Here are some points, one per row:
[-2.1 -0.8  0.8  1.1  0.5  1.3  1.2 -0.8  0.7  0.0  0.5 -2.2 -0.4  1.0  2.2
  0.6 -1.9 -1.9  0.8  0.4  0.1  0.5 -0.1 -0.3]
[-2.2  1.3 -0.8 -0.3 -1.9  1.7  0.6 -1.6 -1.3 -0.3  0.5  0.6  0.4 -0.3  1.8
  0.2  1.0  0.1 -0.1 -0.5  1.4  0.3  1.4  0.7]
[-1.8  1.2 -1.4 -1.4 -1.3  0.5 -0.3  0.0  0.8  0.5 -1.0 -0.8 -0.6 -2.1 -0.1
  0.4  0.2  1.7  1.3 -0.2 -1.1  1.3  0.5 -1.5]
[ 1.2  0.1 -0.8 -0.3 -1.7 -1.6 -0.2 -0.2 -0.2 -0.7 -0.8 -0.6 -0.6 -0.2  0.9
 -0.6 -0.5 -1.2  0.0  0.9  0.5 -1.3 -0.1 -1.1]
[-1.5  1.8 -0.2 -1.3 -1.2 -0.5 -1.0 -2.2 -1.6 -0.2 -1.9 -1.1  1.2  1.6  0.9
 -1.0  0.3 -0.5 -0.1  1.3 -0.8  0.7  0.3  0.6]
[-0.6  0.4  0.0 -2.2 -0.1 -0.7 -0.1  1.7 -1.7 -1.1 -1.1  1.7 -1.6 -0.4 -0.5
  0.3  1.6  0.2  0.3  0.4  1.8 -0.7 -1.7  0.9]
[ 1.3  1.2 -0.2 -0.4  0.0 -0.5  0.4  0.9  1.1 -1.2 -0.2 -1.3 -2.3  1.8  0.8
  0.0  0.7  0.8  0.7 -0.5  0.3 -1.5  1.2  0.3]
[ 0.9  1.0  0.0  1.0  1.1 -1.4 -0.9  0.2  0.7 -0.1  0.4 -1.4  0.8  0.6  0.1
  0.1  0.7  0.3 -1.5  1.1  0.4 -1.7  1.4 -1.2]
[ 1.1 -0.3  0.2 -0.4  0.0  0.5  0.6 -0.9 -1.5 -0.9 -0.3 -0.6 -1.7  0.1 -0.1
 -0.7 -0.8  0.7  0.0 -0.5 -0.6  1.2 -0.4 -1.8]
[ 0.5 -0.6  1.5 -1.8 -0.5  0.0 -1.8 -0.2  1.7  0.5  0.5 -1.0  0.7  0.2  0.8
 -0.2  1.0 -0.4 -1.5 -0.2 -1.3 -1.9 -1.0 -1.8]
[-0.6  2.0 -1.4  1.9 -1.3 -1.9 -1.6 -0.4  1.4 -0.6  1.2  1.0  0.6  0.4  1.7
  0.8 -0.8 -0.4 -1.3 -0.1  1.4  0.1  1.4  0.6]
[ 2.3 -1.3  1.1  1.0  1.5 -1.6  0.1  0.5 -0.2 -0.3 -0.3 -1.1  1.1  0.2 -0.3
  0.5  1.0 -1.3  0.1  0.2 -0.5 -0.7  0.3  2.3]
[ 0.3 -1.2 -1.4  0.1  0.8  0.2 -0.8  0.1 -0.9  0.6  0.4  0.1 -0.2  1.0 -1.3
  1.5 -0.6  0.7  0.1  0.3 -1.4 -0.8  0.1 -1.2]
[-0.1  1.4  0.3  0.7  1.7 -0.5  0.0  0.8 -0.6  0.8  0.0 -0.1 -1.1  0.3  0.9
 -0.6 -0.6  1.2  0.7 -1.3 -1.0  2.0 -1.5  0.0]
[ 0.4  0.1 -0.6 -0.4 -0.3 -0.8  1.4 -0.7  0.9 -0.8 -1.1  0.9 -0.8 -0.3  0.7
  1.6  0.0  1.6  1.2 -1.0 -0.1 -1.3  0.8  1.8]
[ 0.0 -1.6 -0.1 -0.8  1.2 -0.5 -1.0  1.9  1.2  1.7 -1.7  0.7  0.5 -0.6  0.7
  0.7  0.2  0.3  0.8  1.3  0.6 -1.1  1.0  0.4]
[-0.6  0.9  1.3 -1.4 -1.3 -1.3 -0.8  1.9  0.1  0.7  0.2 -0.7  1.1  0.0 -1.2
 -0.1  0.5  1.3  0.2 -0.1  0.9 -0.2 -1.3 -0.4]
[-0.6 -1.3 -0.6  1.3 -0.8 -1.1 -0.2 -0.8  0.5 -0.8 -2.3  0.7 -0.1  0.4  0.3
  1.0  0.1  0.4 -0.3 -0.4  0.2 -0.3 -0.8 -1.3]
[-0.3  0.2 -0.5 -0.4  0.8 -0.1 -1.4  0.9  0.0 -0.4  0.1 -2.5 -1.9  1.0  1.1
 -0.7  0.5  0.9  0.2 -0.3  0.1  2.6 -0.1  0.1]
[ 1.4  0.8 -0.8  1.2 -0.7  0.8 -0.2 -0.6 -0.2 -1.5  0.1  0.4 -1.0  0.4 -0.5
 -0.5 -0.8  0.7  0.6 -1.1  0.5  0.8  0.9 -1.1]
[-0.3  0.0 -0.3  0.7 -0.5 -1.1 -0.1 -0.5  2.1  1.9  1.8  2.3  0.2  0.0  0.4
 -1.1  1.6 -0.9  0.5  2.2 -0.4  0.0 -1.0 -0.6]
[ 0.0 -0.1  1.0  0.1  0.0  0.2  0.5  0.1  0.0 -0.6 -0.3 -0.3 -0.3 -1.3  0.2
 -1.5  0.2  2.2  0.4  0.9 -1.3 -0.4 -0.3  0.5]
[-0.9 -1.6  2.5 -1.0  0.9 -1.9 -0.4 -0.9  0.1 -0.8  1.4  0.4 -0.5 -2.3  0.1
  0.2  0.3 -0.4  1.3  0.5  0.0  0.6  1.1  0.8]
[ 2.8  0.9  1.4 -2.1 -1.5  0.2 -0.4  1.7  0.3  0.5 -0.7  0.8 -0.5 -0.8  1.0
 -1.2 -1.6 -0.4  0.6 -0.2 -0.1  0.4  1.6 -0.2]
[ 0.1 -1.2 -1.3 -0.2 -1.3 -0.6 -0.6 -1.2  0.7 -0.2 -1.2 -0.7  0.2 -0.4 -0.3
 -1.2  0.3  0.4 -1.2  0.9  1.4 -0.2  0.0 -0.5]
[-0.7  1.1  0.8  0.0  0.3 -1.0  0.1  0.5 -0.4  1.8 -0.5 -0.9 -0.3 -0.5 -0.3
  0.6  0.1  1.1  0.8 -0.2  0.0 -0.2 -1.7 -0.8]
[-0.9  0.4 -0.3  1.0  0.7  0.0  0.6 -0.3 -1.0  0.5  1.3 -0.6 -1.7 -0.2 -0.9
 -0.2 -1.3 -1.8  0.0 -0.8 -1.1 -1.1 -0.3  0.1]
[-0.3 -0.2 -0.2  0.9  0.8 -0.6  0.6 -0.6  1.6 -2.8 -1.7  0.3  1.3  0.1 -1.4
  1.5  0.0 -1.2 -0.3 -0.7  2.5 -0.3 -1.5 -1.1]
[-1.5 -0.6 -1.8  0.0  1.4  1.4  1.4  1.2 -1.7 -1.0 -1.0 -1.4  0.3 -1.2  0.7
  0.0  0.6 -0.2  0.6 -1.7  0.3 -0.4  1.1  0.8]
[-0.4 -1.5 -1.5 -1.2 -1.1  0.0 -0.5 -0.2  0.0  1.8 -0.9 -0.2  0.0  0.2 -0.5
 -1.9  1.8 -2.1  0.5 -0.4  0.9  0.6 -0.3 -1.0]
[ 0.4 -0.7  1.0  0.4 -0.4  0.6  1.8 -0.2  2.2  0.1  0.0 -0.3 -0.3  0.0  0.4
  0.4 -0.9 -0.1 -2.0  0.1  0.0  0.2 -0.9  1.3]
[-0.8  0.6  1.0  0.2 -0.7 -1.2  1.3  1.4  0.4  1.2  0.3 -1.8 -0.3  0.8 -0.5
 -0.8  0.0 -1.7 -1.8 -0.9 -0.2 -0.5 -0.1 -0.5]
[ 1.5 -1.2  0.1 -0.1  0.2 -0.9 -1.4 -0.9  0.6  1.5  0.2  0.7  0.3  1.2  0.2
  0.8  0.1  0.2 -0.1  0.1  1.1 -0.3  0.0  0.1]
[ 1.4  2.0  0.9 -1.0  1.1  1.3 -0.2 -0.3  0.5  1.8 -0.5  0.8  1.1 -0.6 -2.3
  0.9  0.9  0.1  0.9  0.0  0.6  0.6 -0.2 -0.1]
[ 0.9 -1.5  1.5  2.2 -1.9  2.5  0.8  0.6  0.1 -0.3  0.2  0.6 -1.2 -1.5  0.5
  0.4  0.6  0.2 -1.0  1.4  0.1  1.2 -0.2  0.8]
[ 1.5  0.7 -0.4  0.6 -1.6  0.6  0.9 -1.2 -1.2 -0.9  0.7 -0.4 -0.5 -0.2  0.5
 -0.6 -0.3  0.1 -0.5  0.3 -1.1  1.1 -0.4 -1.5]
[-0.5  1.1 -0.7 -0.9 -0.5 -0.3 -1.1 -0.6 -0.9  0.9 -1.8 -0.6  1.4 -0.7 -0.1
 -0.3 -0.8 -0.2  1.3  0.2  0.6  0.0 -0.5 -1.6]
[-0.1  1.8  0.3 -0.5  1.4  0.7 -1.1  1.4  0.7  0.0  0.0 -0.5 -1.5 -0.7  0.2
  1.3 -0.5  0.1  0.3 -0.1 -0.3  0.7 -0.5  1.2]
[-1.5 -0.2  2.0  0.4  1.0 -1.2  1.8  0.7  0.2  1.4 -3.3  0.5 -1.9  0.1 -2.1
 -0.6  1.3 -0.4 -1.5  0.6 -1.2  0.0  1.0 -0.5]
[-0.7 -0.4 -0.1  0.0  0.0  0.3 -0.9  1.3 -0.4  0.3 -0.9  0.6 -0.1 -1.0 -1.1
  0.4  1.3 -2.0  0.1  0.4 -1.8 -1.4 -1.7  1.2]
[ 0.9  1.4  0.0 -1.7  1.0  1.7  0.4  0.6  1.1  0.9  0.9 -1.4  0.6  1.2  1.2
  0.0  0.6  0.7  0.3  2.7  0.0  0.0  1.5  0.0]
[-1.5 -1.8 -1.1  0.9 -0.3 -0.2  1.0 -0.3 -0.3 -0.5  0.5 -0.4 -0.7  0.4  0.3
  0.1  0.9 -1.3  0.8 -0.6  0.4  0.1  0.1 -1.4]
[ 1.0  0.8 -1.3  0.9  0.5  1.1 -0.8 -0.7  0.0  1.3 -0.3 -1.7  0.4  0.1 -1.1
 -0.1 -0.6  1.9  0.5 -0.5 -1.2 -0.9  0.2 -0.8]
[-0.1  0.3  2.2 -0.6  0.3  2.2 -0.9 -0.8  0.2  0.2  1.4  1.4  0.5  1.8 -0.1
  0.1 -0.7  0.2 -0.3 -1.4 -1.1 -0.1  1.3  0.8]
[ 0.0 -0.4 -1.8  0.7  0.3  0.6  0.5  0.7 -1.6  0.4 -0.5 -0.3 -0.8 -1.6  1.8
  1.2 -0.4 -1.4  1.1  1.0 -1.1  0.2 -0.2 -0.4]
[ 1.4  1.3 -0.5  0.1  1.3  0.2 -0.2 -0.8  1.8 -2.2 -1.1 -0.7 -1.4 -0.1 -0.7
 -0.3 -0.7  0.1  1.7 -0.3 -0.5  0.0  1.2  0.8]
[-0.2 -0.2  0.5  0.0 -0.3 -0.3 -0.3  1.0 -0.9 -0.6  0.3  1.7  0.3 -1.5 -0.1
 -2.8 -1.7  1.7 -0.5  0.4  0.4  0.1 -0.4  1.3]
[-0.8 -0.4 -0.5  1.0 -0.4 -1.0 -2.3 -0.1 -0.5 -1.4  0.3  0.1  0.1  0.9 -1.1
  0.2 -0.7 -0.5 -0.9 -1.6 -1.7 -0.9  1.2 -1.2]
[-0.8  2.3 -0.3 -0.5  1.0  0.0  1.0 -0.1 -1.4  0.8  0.8  0.6 -1.6 -0.8 -0.3
 -0.1  1.0  0.2 -0.1 -0.1  0.9  1.4 -0.5  1.1]
[ 0.8  0.5 -2.1  0.2 -0.7  1.7  0.2 -0.8  0.5 -0.3 -0.8 -0.2 -0.7  0.2 -1.1
  0.0 -1.2  0.0 -1.5 -1.2 -1.6 -0.5 -1.6  0.8]
[-1.0  0.1  0.6 -0.5 -0.7  0.4  0.1 -0.2 -1.2 -0.4 -0.8  0.2 -1.4 -0.3  0.1
 -0.7 -1.4 -1.0 -2.0  0.8 -0.1  0.5 -0.7 -0.5]
There is one direction along which these points spread out most. How many in every 100 of the points above lie lower along it than each point below? Round to a whole number. More than half of the points above lie lower than the first one.
[-1.1 -1.6 -1.5 -2.2 -1.1 -1.1 -0.2 -1.4 -0.1  1.6 -0.5 -1.6 -0.5 -0.1 -0.7
 -1.8  0.4 -0.8  0.2  0.2  0.5 -0.4 -1.1  0.6] 27
[-0.3 -0.9 -1.3  1.0 -1.0 -0.5 -0.7  1.2 -0.9  0.7  0.1  0.5  0.1 -0.2 -1.5
  2.4 -1.1  0.0 -1.3  0.5 -0.3  0.9  0.6  1.2] 43
[-0.6 -0.1  1.0  0.4 -0.1 -0.1  0.4  1.6  1.0 -0.5  0.9  0.0  0.7 -0.3  1.2
  0.1  1.8  0.0  0.7 -0.4  0.4 -0.4 -0.1  0.6] 25
[ 0.2  1.2 -0.9 -1.6  0.6  1.3  0.1 -0.1  0.2 -1.1 -1.0  0.6 -2.2 -2.0  0.2
  0.7 -0.9  0.4  0.6  0.2  0.9 -1.5  0.7  0.4] 75
[-0.1  1.5  0.2  1.3  0.6  1.3  0.1 -1.1  0.7 -0.7 -1.8 -0.2 -1.2  1.7 -0.5
 -0.1  1.0  1.3  0.8 -0.1 -0.1 -1.0 -1.2 -1.2] 67
[-0.7 -0.8 -0.1 -0.6 -1.3 -1.2  2.3  2.6  0.9 -1.7  0.7  0.2  0.0  1.7 -0.2
 -1.0 -1.6 -0.3 -0.1  1.9 -0.8  0.7  0.4  0.3] 43
[-1.5 -0.6  0.9  0.6  1.2  1.1  0.6  0.7  0.9  0.4 -1.5  1.1 -1.4  0.8  0.6
 -1.2  0.1  0.4  1.0  0.8  1.7 -1.0 -1.3  0.8] 29
[ 1.2 -0.2  1.0  0.6  1.3 -0.8  1.8 -0.9  0.2  0.3 -0.9  1.4  0.5  0.2  1.2
 -0.5  1.0  1.1 -1.1 -1.1  0.0 -0.3 -1.2  0.3] 27
[-0.3  0.5  0.3 -0.1 -0.2 -1.0 -0.7  1.5 -0.6  0.5  1.1  0.8  1.4 -0.4 -0.5
 -0.9 -0.4  0.9 -0.6  0.2  1.2  0.5  0.1  0.7] 25
[ 0.5  0.4 -0.4 -1.5  0.2  0.9  0.1 -1.2 -0.8  1.2  0.6 -0.1  0.7 -1.2  0.7
  0.4 -0.3  1.7  0.1  0.1  1.3  0.4  1.2 -1.4] 63
[-0.3  0.2  1.1 -0.6  1.0  1.4  1.4 -0.3  0.9  0.1  0.2  0.4  1.0  0.7  1.1
 -0.2  1.9  0.0  0.7 -1.5 -0.9  0.9 -0.5  1.0] 49
[-0.7  1.3  0.6  0.6 -0.6 -0.4 -1.4  1.5 -1.0 -0.2 -0.2  1.1  1.7 -1.5 -0.9
 -2.1 -0.3 -1.0 -1.0 -1.4  0.9  0.1  1.4  0.1] 33
[-0.5 -0.4 -2.3 -2.0  2.9 -0.7  0.6 -0.5  1.3 -1.1 -1.3  2.3  0.8 -0.2  0.3
  0.7  0.7 -0.9 -1.9  1.2  0.5 -0.3 -0.2 -1.2] 18
[ 0.3  0.7  0.1 -0.3 -0.4  0.3  0.4  0.7 -1.4 -0.8 -0.3 -0.7 -0.6 -0.1 -0.2
 -0.9 -1.0 -1.6 -0.9  2.3  0.3 -0.3 -1.1 -1.0] 53
